In the rows, zero is written as 128.
The same turns and mirrors carry the whole set onto itself and the rows of a family onto each other. Which other rows belong to the same family as each row named below? List them in the order they appear above.
These 40 rows form 5 families of 8 rows each.
Z449: [134 118 133 124 122 155 123 126 146  97 101 102]
Z178: [149 130 142 151 135 140  69 124 133 136 123 127]
Z135: [128 104 126 144 145 128  93 103 144 140 135 129]
Z954: [134 104 141 144 142 121  89 102 148 138 138 122]
Z388: [143 110 120 147 142 139  74 126 143 127 124 116]
Z575: [121 117 133 116 124 142 136 102 145 105 113 116]
Z233: [134 104 135 147 140 124  90 103 140 140 138 129]
Z987: [141 122 135 118 131 145 121 132 152  91 105 106]
Z454: [139 142 155 132 117 158 120 126 145 101  94 116]
Z781: [137 127 151 151 126 121  83 106 133 144 125 140]
Z831: [138 105 139 150 137 139  72 120 143 125 135 111]
Z931: [139 131 154 145 136 121  84 100 135 145 130 135]
Z427: [127 143 151 122 118 144 136 104 131 114 104 126]
Z780: [129 146 156 115 128 136 136 107 140 111 109 131]
Z476: [136 105 138 145 147 118  94 105 143 136 138 124]
Z971: [138 147 150 123 120 151 118 125 141  97  95 114]
Z618: [132 133 141 144 140 130  89 101 131 148 128 141]
Z348: [125 144 147 117 117 143 132 103 135 114 103 132]
Z462: [122 115 138 121 124 144 140 105 143 107 112 113]
Z296: [127 145 155 121 120 140 134 106 140 108 102 126]
Z357: [140 146 146 126 115 155 119 125 134 104  92 115]
Z824: [138 129 148 149 135 128  85 105 131 148 130 140]
Z236: [152 135 149 149 133 132  67 122 138 134 119 125]
Z421: [145 105 130 150 140 136  74 122 142 129 131 117]
Z833: [126 116 139 115 133 134 139 110 152 103 115 118]
Z395: [131 104 139 147 133 119  87 100 136 133 139 124]
Z860: [126 118 143 126 121 136 138  99 140  98 113 114]
Z378: [132 141 155 130 113 138 134 106 136 109  98 129]
Z79: [152 136 148 150 140 134  72 127 137 135 119 126]
Z617: [137 148 144 121 117 157 115 125 139 103  94 119]
Z245: [122 120 142 119 125 136 139 104 149 101 110 115]
Z64: [133 118 143 129 124 155 123 120 147  90 109 100]
Z243: [133 121 129 119 123 156 118 125 148  94 104 104]
Z162: [148 106 136 148 139 132  72 123 151 127 128 112]
Z181: [148 109 134 148 147 133  76 127 147 126 129 112]
Z937: [144 152 150 119 126 147 116 128 139  99  98 120]
Z287: [140 132 152 147 141 119  90 105 134 146 128 139]
Z28: [144 128 150 154 129 141  68 127 140 137 120 126]
Z699: [146 139 137 147 138 141  70 123 130 135 118 130]
Z635: [134 122 137 122 125 147 123 124 150  90 103 103]

The rest of the family of Z178: Z233, Z971, Z296, Z824, Z421, Z245, Z635
The rest of the family of Z954: Z449, Z931, Z427, Z462, Z357, Z236, Z162
The rest of the family of Z28: Z454, Z781, Z831, Z395, Z860, Z378, Z64
The rest of the family of Z388: Z135, Z987, Z780, Z618, Z833, Z937, Z699

The same turns and mirrors carry the whole set onto itself and the rows of a family onto each other. Which other rows belong to the same family as each row named below? List them in the order they appear above.
These 40 rows form 5 families of 8 rows each.
Z176: [119 136  88 143 150 115 111 111 136 117 136  96 130 128]
Z772: [121 111 101 155 114 123 131 136  85 126 140 111 144 132]
Z960: [116 128  78 149 143 123 158 153 105  98 113 123 121 132]
Z452: [120 104  80 152 148 130 151 145 112  94 114 128 133 138]
Z883: [106 134 101 148 132 133 134 141 144  96 106  94  95 116]
Z219: [116 109 123 151 111 119 148 125 104 103 113 128 106 110]
Z263: [120 115 119 168 113 115 106 114 136 119 135  94 122 120]
Z592: [103 128 102 155 143 112 136 137 160  93 114 105 104 123]
Z377: [114 102 122 153 106 125 153 141 116 101 115 120 104 120]
Z724: [110 127  98 156 144 109 136 136 156  90 111 109 106 115]
Z132: [117 105 113 159 102 122 147 133 109  84 117 107 108 113]
Z999: [144 118 101 150 140  97 131 141 116 103 151 111 106 132]
Z811: [ 90 124  96 167 114 140 133 130 129 114  97 109 140 121]
Z69: [140 122 111 169 144 101 140 142 116 104 153 116 114 117]
Z354: [132 115 106 154 119 113 130 135  88 124 118 105 150 130]
Z955: [108 141  75 162 148 110 113 129 127 112 134 102 143 135]
Z634: [127 101 122 154 105 126 151 140 118 104 114 118 104 118]
Z334: [124 123  91 140 148 136 156 136 116  92 113 121 137 139]
Z238: [122 122 116 167 104 119 131 116 124 112 145  83 108 123]
Z506: [111 122  86 149 164 126 136 141 110 107 100 125 130 127]
Z837: [127 109 101 167 135 112 134 117  89 123 140 114 142 134]
Z565: [ 96 134 106 160 115 132 125 117 110 107 102  96 144 132]
Z748: [116 134  78 164 151 123 119 137 132 116 135  84 135 141]
Z829: [129 112  96 150 124 133 127 134  93 131 138 106 145 116]
Z653: [109 128 118 161 103 106 115 124 130 125 135  89 115 120]
Z578: [109 136  81 156 151 109 115 133 129 119 138  97 145 135]
Z464: [103 131 105 165 140 109 140 130 145  88 109 106  96 135]
Z179: [114 138 117 162 105 107 113 126 133 123 133  93 114 115]
Z360: [138 113 107 152 142  98 130 145 118 103 155 111 103 130]
Z42: [116 111  85 148 154 129 153 150 115  94 119 128 133 136]
Z322: [120 139  85 158 154 117 118 133 132 134 129 111 134 139]
Z998: [124 116  98 160 110 128 128 135  90 128 138 112 142 137]
Z676: [114 108 114 172 117 130 158 146  96 103 110 112 107 122]
Z968: [ 86 125  95 158 115 135 138 128 128 116  98 107 144 125]
Z188: [108 121 111 175 115 106 111 126 122 126 134  91 104 112]
Z414: [ 96 118  89 163 114 128 144 112 129 118 100  97 140 122]
Z329: [136 109  97 156 153 113 144 141 124 114 145 112  94 119]
Z495: [137 125 111 152 149 114 122 150 109 101 146 115 101 130]
Z44: [ 96 122  86 146 112 137 124 124 127 113  93 101 129 134]
Z387: [103 128  91 163 137 126 135 130 154  94 129 113  93 121]

The rest of the family of Z506: Z176, Z883, Z238, Z837, Z565, Z676, Z329
The rest of the family of Z387: Z960, Z263, Z132, Z69, Z354, Z322, Z44
The rest of the family of Z592: Z772, Z377, Z653, Z578, Z360, Z42, Z968
The rest of the family of Z179: Z452, Z724, Z999, Z811, Z955, Z634, Z998

The same turns and mirrors carry the whole set onto itself and the rows of a family onto each other. Which other rows belong to the same family as each row named below? List them in the order they appear above.
These 20 rows form 5 families of 4 rows each.
Z611: [131 139 121 145 155 141 140 123 117 126 137 118 134 152]
Z120: [148 140 129 127 121 125 128 138 137 134 119 165 137 121]
Z168: [150 148 142 121  96 128 107 143 120 132 116 133 123 119]
Z900: [117 121 126 136  99 132 109 141 124 113 115 127 119  97]
Z794: [130 124 130 124 157 135 147 124 138 129 128 132 152 138]
Z842: [113 112 127 130 126 141 135 141 124 118 136 158 137 132]
Z419: [154 138 133 132 162 129 123 140 136 138 121 135 145 129]
Z671: [156 144 145 127 138 133 102 145 119 136 117 102 130 127]
Z155: [135 148 119 151 127 134 115 123 118 121 117  86 116 116]
Z250: [122 116 118 117 151 144 149 140 109 135 134 130 123 138]
Z809: [123 133 111 125 123 128 142 138 139 118 144 153 135 102]
Z761: [128 149 122 122  90 127 115 129 122 118 143 120 116 107]
Z714: [142 140 127 124 129 141 110 131 112 118 148  84 130 128]
Z169: [131 124 106 129 108 127 107 110 122 128 116 113 108 105]
Z34: [136 142 139 128 144 134 122 121 125 131 121  82 133 134]
Z425: [145 133 105 129 132 143 133 118 106 131 122  95 116 138]
Z63: [126 142 140 120  92 128 117 128 127 125 111 104 119 108]
Z962: [119 123 131 117 104 128 141 132 141 123 118 153 139 113]
Z399: [136 124 115 127 162 141 138 140 130 118 149 118 148 123]
Z983: [107 107 118 117 127 128 122 134 125 132 128 147 114 104]

The rest of the family of Z155: Z611, Z900, Z842
The rest of the family of Z63: Z794, Z34, Z962
The rest of the family of Z983: Z250, Z169, Z425

The same turns and mirrors carry the whole set onto itself and the rows of a family onto each other. Which other rows belong to the same family as each row named below? List them in the order they appear above.
These 32 rows form 4 families of 8 rows each.
Z800: [102 138 121 143 119 143 109 111 146 122 115 128 161]
Z389: [102 127 111 127 113 103 123 128 142 124  89 106 132]
Z664: [ 99 148  96 161 128 113 108 114 132 152 117 135 123]
Z579: [124 119 121 163 141 119 129 102 141 167 131  96 124]
Z416: [ 98 141 118 130 123 139 104 107 138 130 115 141 152]
Z672: [104 135 125 151 111  91 110 121 128 154 130 137 124]
Z51: [105 126 116 158 127 102 141  98 134 164 122  97 117]
Z722: [113 127 140 133 133  89 111 119 130 164 129 133 144]
Z970: [104 128 112 142 134 100 113 118 135 160 139 146 144]
Z428: [117 108 141 113 137 119 102 109 151 149 126 123 137]
Z953: [ 92 146 118 114 115 113 100 121 139 123 109 123 149]
Z294: [122 124 121 146 132  92 124 116 141 161 124  79 123]
Z481: [101 125 124 126 128 101 116 125 136 130  82 100 142]
Z744: [119 118 145 116 129 118 122 111 147 138 123  85 151]
Z891: [119 137 126 149 141 129 105  95 136 167 150 114 144]
Z845: [113 119 146 112 132 112 119 119 142 167 129  97 144]
Z977: [103 129 114 139 109  86 128 115 153 153  98  98 125]
Z734: [114 136 124 138 149 146 100 108 129 138 142 120 148]
Z324: [124 143 123 147 149 147 126 110 139 147 140 112 138]
Z639: [105 149  95 169 121 131 122 116 134 152 111 106 134]
Z487: [122 142 120 130 141 134 124  95 160 152 107  84 144]
Z742: [105 138 128 133 127 132 119 109 149 129 102  73 127]
Z351: [103 141 125 120 134 129  91 127 150 125 120 122 156]
Z458: [103 139  99 143 123 141 118 105 149 128 110  85 130]
Z254: [116 131 112 126 143 141 116 102 150 137 109  82 150]
Z151: [116 115 142 106 133 101 106 106 146 139 128 114 142]
Z880: [115 129 118 133 138  88 120 112 134 168 124  91 113]
Z412: [ 95 149  94 163 129 119 114 108 142 123 112 122 128]
Z214: [ 84 125 119 129 111  85 106 117 144 143 101 107 135]
Z846: [100 158  96 163 118 113 126 115 129 142 113  96 137]
Z413: [ 96 123 118 145 115  97 104 129 121 141 132 137 129]
Z804: [115 140 114 151 128 129 112  98 144 161 158 118 132]

The rest of the family of Z487: Z800, Z428, Z481, Z880, Z846, Z413, Z804
The rest of the family of Z416: Z389, Z672, Z294, Z891, Z639, Z254, Z151
The rest of the family of Z953: Z664, Z579, Z722, Z744, Z977, Z734, Z458

